Each row is where one point has got to under a steady rotation. How many steps took it there?
The counts run from 0 to 184.
[  5   1 -16  -9  10  22   0 -26  28  19  -1  -4  37   2   4  20 -27  17
 -10  43 -16  22  13  -1  26  16 -11  14  20   2  -2 -19  -1 -20 -11   4
   4  11 -15  22  26  -6   0 -11  11   0  -8  36   2  -1  -1 -30 -12 -14
 -18  -2 -20  32  -4   6   4  16  -1  13] : 99
[ 18 -11  -1 -25  14  10  -6  -3 -10  -6  18  14  -2  20 -23   2  17  26
 -15 -16   5   8  -3 -30  -9  20 -21   8   5  -3  33  13 -22  -7 -21  22
 -17   3   6  14  22   7  22  22 -13  -2  22   6  41 -26   6 -21   4  40
 -11 -14  19  16  -2  -9  -6   0 -12  16] : 130
[ -2 -23  10 -14  10  -9  11  12  20  15  18  42   3   2   9   2   8   9
 -10   8 -10 -12  24 -14  -7  19 -27  27  18   5   1  -8  -2 -12 -24  15
   9 -21   1  35   3 -11  10  28 -11 -14   5  37  21   1  -4 -11  -4   4
 -16  -6  11   4  -2 -20 -13  11   2  54] : 51
[  2   5   3  -5  13   8   5  -9  26  20  15  20  23   6  -1   8  12   3
 -18  39 -11  11  32  -3  18  18  -9  30   7  28 -27 -22   1 -15 -17  21
   2 -23 -10  12  16 -21   9   3  28   1  -5  40   8  -1  12 -27 -24 -28
  -6 -19 -13   7  -1 -10  -4  12   9  15] : 117
[  4  -6  28 -24   5   5 -10  14  34  23  14   9  13   5  -3   1 -16  11
 -35   1 -14   3  14 -25  -7   1 -15  23   3   0   7 -25 -10  -6 -24   1
 -16   2  -7  25  -3  -5  15   4  -8 -11  14  42   5  -4  -8 -25  20  38
  -6  15   1   2  -7 -22 -13  29  10  32] : 28
[ -6   8  -7 -18   3  16 -23 -20  26   2  27 -13  27   9  -6  35 -19  17
  18  15 -26  36   3  -8  10  -1  -3   9  18 -19  -2   5 -16  19  -6   5
  -8  30  -4 -15  32  29  23  -3 -20  -3  14  32  -3   6 -10 -30  17   2
  -1   4 -10  11   0   2   5   7  -1  11] : 124
[  5   8   7   2  -1  -5   2  -3  27   5   7  -2  12 -16   5  33  12  17
  -4  35   1  19  17  -3  16  27 -20  29  -3  28 -15 -27 -20 -23  -3  23
  -5  -2  14  30  18   0  12 -12  16  20  15  36   7  -5   1 -29  10 -26
   2  -5 -10   3 -18 -13  11  17  24   8] : 160
[-11   1  29 -21   2 -24 -21  11  21  12  25  20   3  -8  -9  15   6  14
 -17 -10 -20   7  24 -27 -18  15 -20  21  -3 -12   2 -10  -5  19 -25  13
 -16   4  12  -1   1  16  28   9 -13  -9  19  37  14   1  -6 -16  16  36
   5  -1  12  -2  -7 -27 -13  18  11  30] : 26
[ 17   2 -13 -28  14  23 -17 -23  -8   5 -10  -5  18   2 -17  17  -6  25
  -3   9  -6   9  -1 -32   6  12 -26  10  15 -21   1  25 -20  -4  -9  -5
  11  24  -2 -25  31  24  21  -7   3   5   8  19  27 -22 -23 -34  10  15
 -10 -20  10  19  -5   7   0 -19 -23  11] : 84
[ 12  16   9  12   2 -21 -23  -6   2  19   0   4  16 -21  -7  18   8  27
 -14  21   0  21  29 -22  18  35  -5  10   0  12 -10 -15  -5 -22 -28  13
  -8 -11  -8  -9  31  -7  -8 -18  30  16  -5  28  15 -21   4 -36 -22 -17
 -21 -21   2   6 -17  -7   6 -10   4   7] : 180
[ -3  -6  -6   2  10   6  -1 -17  33  15   1  -2  27  -4  10  25 -29  18
 -10  34 -22  29  17  -1  23  16 -13  18  18   5   1 -27   1 -18 -10  11
  -2   9 -13  35  22  -1  -3 -12   9   0 -11  37   4   0  -1 -32  -7  -6
 -21   3 -19  23  -8  -1   3  21  13  24] : 98
[ 12  15  18 -13 -19  -7   4  20  31  12  26  12  18   9  -5  11   1   3
 -13  23  -8  10  21 -26  -1   8   6  25  12  27 -19 -28  -7 -19 -27   1
 -13 -20 -20  32   6 -16  -7  10   0  -1   3  44   8   1   7 -31 -12 -13
  -7   7   1   7   6 -15 -14  16   3  28] : 73
[  1 -20 -12  -4  -1 -25 -10 -12  17   4  12  20  20 -22  -5  24   4  26
   2  24 -22  37  35   4  14  24 -12   8  16  19  -8 -10   0   3  -8   1
  -8  -8   1  17  13  -1  -4 -21  11   2   3  50  -1  -2  13 -20  -9 -28
 -22 -17  14   7   5  -9  -8  -6  11  33] : 139
[  1 -31  -1  -4  14   6  -3   0  28   9  26  28  15   9   7  16  -9  17
   2  12 -24  17  18   7  17   6  -6  32  21  15  -8 -16  -7 -11 -22  13
   5 -10   0  38  13 -15   7  22 -10 -15   9  43   0   0   3 -16   8 -14
 -30   6  -4  -3   5 -12  -9  12   2  54] : 53
[ 21   8  22 -33 -14   8   4  19  21  -2  17   8  -7  20 -17   8  24   8
 -16  -2   6  -1   5 -41 -11   9 -12  32  -4  29 -13 -10 -22 -16  -9  12
 -14 -13  11  20   0  -1  22  16   2   1  28  31  26 -15   2 -28  21  15
   3   1  11  -6  -1 -18 -11  10   1  20] : 90
[ 11 -26   9 -31   7  -3 -16  -2   2  11  10  33  -1  -3 -17   4  15  21
 -18 -14 -16  13  23 -27  -3   9 -25  18   5   6   0   5  -8   7 -18  -2
  -5 -10   9   2  -1  -1  23   2   7 -13  16  44  12 -14   6 -14  18  20
 -20  -5  32 -12   7 -17 -25  -9 -11  43] : 69
[-22   1  -3 -13  12 -21 -19 -17  21  13   6   7  30 -18  -1  23 -19  16
  -7  24 -25  17  32 -14   2  26 -28   6  17 -35   5  -2   9  21 -17  13
   3  23  -2 -16  14  21  18 -11   0  -3 -10  30  12  10  -9 -17  -8  16
   1 -15  -3  21  -8  -6  -1  11   5  19] : 165
[ 18   3   1  -9  -6  -8  16   7  23  12  24  14  29  -4   4  13   4  20
  -5  40  -1   1  19  -1   9  22  -4  17  12  11   2 -17 -18 -25 -25   5
 -10 -16 -18  43  24 -13 -10  10 -16   7  11  37   2  -7  -2 -22 -24 -29
  -3 -11  -3  25   5 -12  -1  15   7  21] : 75
[-21   1  -2 -17   5  -8 -11 -19  27  10   4   4  26  -4   0  23 -29  10
  -7  16 -31  21  23 -25  -3  17 -28   8  24 -30  12  -1  13  15  -9  10
   1  32  -2  -7   9  24  21  -7  -7 -11 -10  27  20  12 -11 -18   2  28
   1  -7  -5  28  -7  -6  -3  13   5  24] : 166
[ -1  18   3 -11  -5 -29 -31  -9  -2  -6  -2  -7   6 -20 -12  35   6  31
  10   3  -6  23  14 -39  -9  34 -24   3   5 -18  10  11 -17   3 -14   8
  -8  24  11 -26  21  33  19 -14   1  14   9  15  25 -13 -13 -31  12  15
  -5 -15  14  13 -18  -3   3 -12  -4   9] : 42
[  9   6  26   3  12   4 -15  13  13  17  11  17   2  21  -2   8  24  11
 -20  -3   1   2  15 -32   6  12  -6  36  -6  31 -29 -12 -10 -22 -28  20
   1 -24  -4   4  12 -18  19  19  24  -2   1  27  29 -15   9 -33   4   6
 -28  -3  -7 -18 -18 -13  -4   0  -4  19] : 134
[  0  25  -4 -24  -6  10   5 -10  29   5  11 -11  33  -5  -4  23 -12   9
   2  44  -6  -1   6 -13   4  18 -23  18  12 -23   1  -2 -16  -4 -11   7
  -3  22  -8   7  25  21  18  -2 -17  13  11  31   8   7 -18 -29  -9  -7
  30 -12  -9  37  -7  -3  11  20   7  -3] : 144
[ -8  -1 -18 -10   8 -12   8 -22  20  -3 -14  11  18 -16  -6  27  -4  17
  -9  33 -15  30  28 -12   7  44 -37  11  15   6   9  -6   4  -7   3  22
  -1  11  12  18   6  10  12 -21  26  10  -5  34  25  -3   5 -23  -6  -3
  -5 -22   8  24 -10  -5  -2   7  11  17] : 183
[  0   7   4 -18  -7 -17 -22  -8   5  -9   0  -5   2 -16 -17  29   3  28
  -5  -4  -9  30   9 -42 -10  29 -32   3   4 -12  17   3 -16   1  -5  12
 -11  27  18  -7   9  32  19 -16   4   8  17  22  30 -16  -6 -32  25  29
  -2  -9  19  12 -16 -11  -4  -5   7   8] : 43
[ -3  11 -22 -15   7   6  -5 -29   8   6  11   6  31  12  -7  21  -3  14
  19  34 -14  14  16 -18   5  16 -13   7  26 -24  -7  20  -2   5 -13  13
  11  12 -11 -22  38  23  18   8  -7   2  -5  18  23   4  -9 -28 -29 -18
   3 -31  -6  32   2   5   3  -7 -14  10] : 102
[  4   2  -2 -24   5  20 -12  -5  12 -21  14  -5   1  21  -7  32   6  22
  22   0  -9  17  -7 -26 -10   9 -20  22  13  -6   2  15 -27   3  -1  16
  -3  24  16   1  19  31  35  18 -21   1  27  15  27  -9 -14 -32  40  18
  -1   5  -2   5 -10  -3   5   4  -7  14] : 106
[ 14   8  11 -44   4  25 -10  -9  18  12   9   1  11  14 -33   0   8   8
 -42   4  -8  16  10 -28  -5   2 -17  16  -9  15   0  -6 -14   8 -12  10
 -18   4   8  -3   5  12  29  -7  15  -3  15  36  20 -12  10 -28  15  37
  12 -10  14   7   1 -15 -12  13   5   5] : 46
[-11 -13  -9 -17  17   3 -25 -31   9   0  -5   4  10 -11 -19  26   5  17
  -3   8 -24  37  23 -18  11  21 -33  12   7   1 -12   5  -3  14   2  17
   6  20  24 -23  13  28  34 -22  24   3   3  39  18  -9  -1 -24  22   8
 -11 -21   9  -3  -6  -4   2  -9   3  16] : 0
[  2   5   5 -28  -4  -7 -15  -6   0 -11  14  15  -1  25 -29  16  14  10
  -3 -13 -15  27  13 -48 -19  10 -14   5  16   8  -4  18  -4  13 -13  12
  -9   7   9 -20   3  21  28  10   2  -5  14  19  40  -8  11 -31  16  26
  -8 -18  22   7  -2  -9 -13 -15 -13  17] : 87
[ 12  11  20 -26 -15   4  -2  13  16 -13  15  11  -6  29 -22  15  19   2
 -10 -10   0  14   3 -54 -21   9 -14  27   6  27 -15  -2 -16  -7 -12  10
 -16  -2   9  13  -4   5  25  16   0  -4  23  28  35  -8   9 -34  27  20
   0   2  15  -1  -2 -19 -13   5  -4  16] : 89
[-13   7   0   3   7 -18   9  -4  21  18   6  23  26 -14  14  20   8  10
  10  46 -10  -3  33  -8  11  28 -22  25  17  -4 -25  -9   0 -13 -16  12
  15  -8  -6   5  23  -1   6   4   8   6 -10  35  12   4 -11 -23 -28 -35
  -7 -22 -11  14  -9  -9   6   5   1  24] : 119
[ 16  -1  24 -11  -6 -29 -16  16  -4  12   8  21  -5  -5 -11   5  11  23
 -29 -12   1   9  21 -43 -11  26 -13   9  -2  10  16 -11  -9 -15 -31   7
 -20 -11  -5  14   4 -10  -1   1   6   0  10  22  28 -21   5 -28  -4  30
 -21  -8  26   4 -11 -19 -14  -4   0  29] : 112
[ 17  10  12 -10 -18 -10  12  15  30  16  20  16  18   3   0  11   2  12
  -8  35  -1  -1  20 -19   1  15  -1  25  10  20  -8 -24 -10 -22 -25   0
 -10 -16 -22  39  14 -18 -15   6  -8   3   7  41   8   2   0 -29 -17 -25
  -2  -2  -2  17   5 -11  -2  17   3  27] : 74
